Questions about the grid below.
1) Read off the minimum.
2) Read off the centre entry.
3) Read off the third largest entry.
[[157, 124, 129, 141, 126, 126, 124, 112, 127, 147, 109, 117, 136, 130, 133], [134, 126, 129, 132, 127, 128, 128, 124, 129, 133, 127, 126, 132, 129, 129], [146, 126, 130, 138, 125, 126, 125, 119, 127, 140, 115, 123, 133, 129, 132], [142, 127, 130, 137, 126, 126, 126, 124, 128, 137, 119, 122, 133, 129, 132], [140, 127, 130, 136, 126, 127, 126, 124, 129, 136, 123, 123, 134, 129, 131], [151, 125, 128, 139, 126, 126, 124, 114, 128, 144, 110, 119, 134, 130, 133], [154, 125, 129, 140, 125, 126, 125, 113, 128, 143, 110, 117, 133, 128, 133], [145, 126, 130, 138, 126, 126, 126, 121, 127, 138, 117, 122, 132, 128, 131], [138, 126, 130, 135, 127, 128, 127, 124, 129, 135, 126, 124, 133, 129, 130], [149, 125, 130, 140, 124, 126, 124, 115, 129, 142, 112, 120, 132, 127, 134], [131, 126, 130, 129, 127, 129, 128, 125, 129, 130, 128, 127, 130, 128, 129], [156, 125, 130, 139, 122, 127, 124, 112, 129, 146, 110, 119, 135, 128, 134], [147, 125, 130, 140, 127, 126, 125, 117, 127, 141, 114, 121, 132, 128, 132]]
1) 109
2) 113
3) 154

M =
[[126 128 132 127 132 124 130 134 132 129 131 126 136 132 127]
 [127 129 127 127 125 129 128 131 129 130 131 127 134 129 131]
 [126 127 131 128 128 127 128 124 124 130 130 133 123 134 125]
 [130 132 132 122 136 128 129 132 131 130 131 123 128 129 136]
 [145 129 128 113 139 131 128 124 124 130 126 123 113 121 137]
 [128 131 134 126 132 128 127 121 121 130 131 135 117 135 129]
 [127 124 122 127 121 135 128 126 130 129 125 125 125 111 135]
 [127 133 119 149 111 133 114 141 104 144 156 140 150 129 120]
 [127 134 124 131 119 129 127 138 126 131 137 134 145 129 123]
 [126 125 133 126 133 121 131 134 130 130 130 122 135 133 130]
 [121 124 130 131 124 128 128 120 137 119 126 127 125 130 128]
 [150 134 128 105 137 127 128 143 121 139 134 122 138 127 136]
 [120 129 129 127 121 128 124 128 136 130 131 126 137 130 134]
 [127 132 129 130 128 124 128 137 128 130 133 131 141 131 120]
 [127 132 133 126 131 129 129 123 134 129 131 126 124 130 136]]
Rows and columns are numbered from 1.
The entry in row 3 and column 1?
Answer: 126
The entry just left of the smallest entry?
Answer: 141
The entry just left of the centre entry?
Answer: 114
The top entry of the column that holds the smallest entry -> 132
The top entry of the column that holds the largest entry -> 131
The entry directly below the largest entry -> 137
The entry in the top-right corner?
Answer: 127
The entry in row 1 and column 3?
Answer: 132
The entry at row 1, column 2 -> 128
The entry directly above the smallest entry is 130
The entry directly above the centre entry is 126
The entry at row 2, column 1 -> 127
The bottom-right entry?
Answer: 136
The entry just right of the largest entry: 140
The entry just right of the centre entry?
Answer: 104
The entry in the top-left corner?
Answer: 126
The bottom entry of the column that holds the smallest entry is 134
The entry in the bottom-left corner?
Answer: 127
The entry at row 3, column 2 -> 127

X =
[[135 143 132 120]
 [131 139 124 111]
 [128 131 104 115]
 [127 143 133 131]
 [121 102 114 121]
 [120 121 118 133]
 [117 123 112 131]
 [122 110 110 134]
 [130 140 117 127]
 [135 148 122 135]
 [136 135 127 120]
 [150 144 121 125]
 [145 121 151 123]]
The top-left entry? 135
The largest entry in the last row? 151
The bottom entry of the column that holds the smallest entry? 121
The top-right entry: 120
The 3rd largest entry? 148
The bottom-right entry -> 123
The third entry, reading row by row is 132
The second entry, reading row by row is 143
The fifth entry from the end, reading row by row is 125
The 4th entry from the end, reading row by row? 145
The smallest entry in the last column? 111
The entry directly above the largest entry -> 121
The largest entry in the last column? 135
The entry directly below 134? 127
The entry just right of the smallest entry is 114
The entry directly above 104? 124
The largest entry in the first column: 150
The entry just left of 134? 110
The entry just left of 115 is 104
The entry directly below 128? 127
The entry just right of 114 is 121
The 2nd entry on the main diagonal? 139

Questions about the matrix below.
1) Find the bottom entry of the column that holds the largest entry.
2) Find the bottom-right entry.
3) Find the first entry on the diagonal from the top-right corner.
4) Find the first entry in the row that holds the smallest entry.
5) Find the largest entry in the first row.
6) Find the 4th entry in reading order.
7) Find the entry in the top-left corner.
8) Find the minimum.
[[130 128 128 125 120 123 124 124 119 132 140 128 115]
 [119 128 122 126 133 137 112 127 131 120 149 125  99]
 [122 152 135 133 119 117 123 127 109 126 118 144 127]
 [134 133 148 138 116 129 140 122 136 128 129 125 139]
 [123 131 126 125 125 123 118 129 112 124 137 135 110]
 [126 135 139 132 120 127 123 129 124 125 131 136 122]
 [126 132 136 132 127 135 117 120 136 126 141 123 121]
 [117 151 127 133 128 127 115 132 115 119 125 142 117]
 [125 130 128 126 121 122 122 137 112 126 137 139 110]
 [125 148 128 130 122 120 120 120 120 130 120 133 129]
 [127 127 131 125 121 125 123 126 119 128 142 129 112]
 [123 139 123 129 126 122 117 124 114 127 126 137 118]
 [121 141 134 133 123 123 119 142 111 121 126 144 116]]
1) 141
2) 116
3) 115
4) 119
5) 140
6) 125
7) 130
8) 99
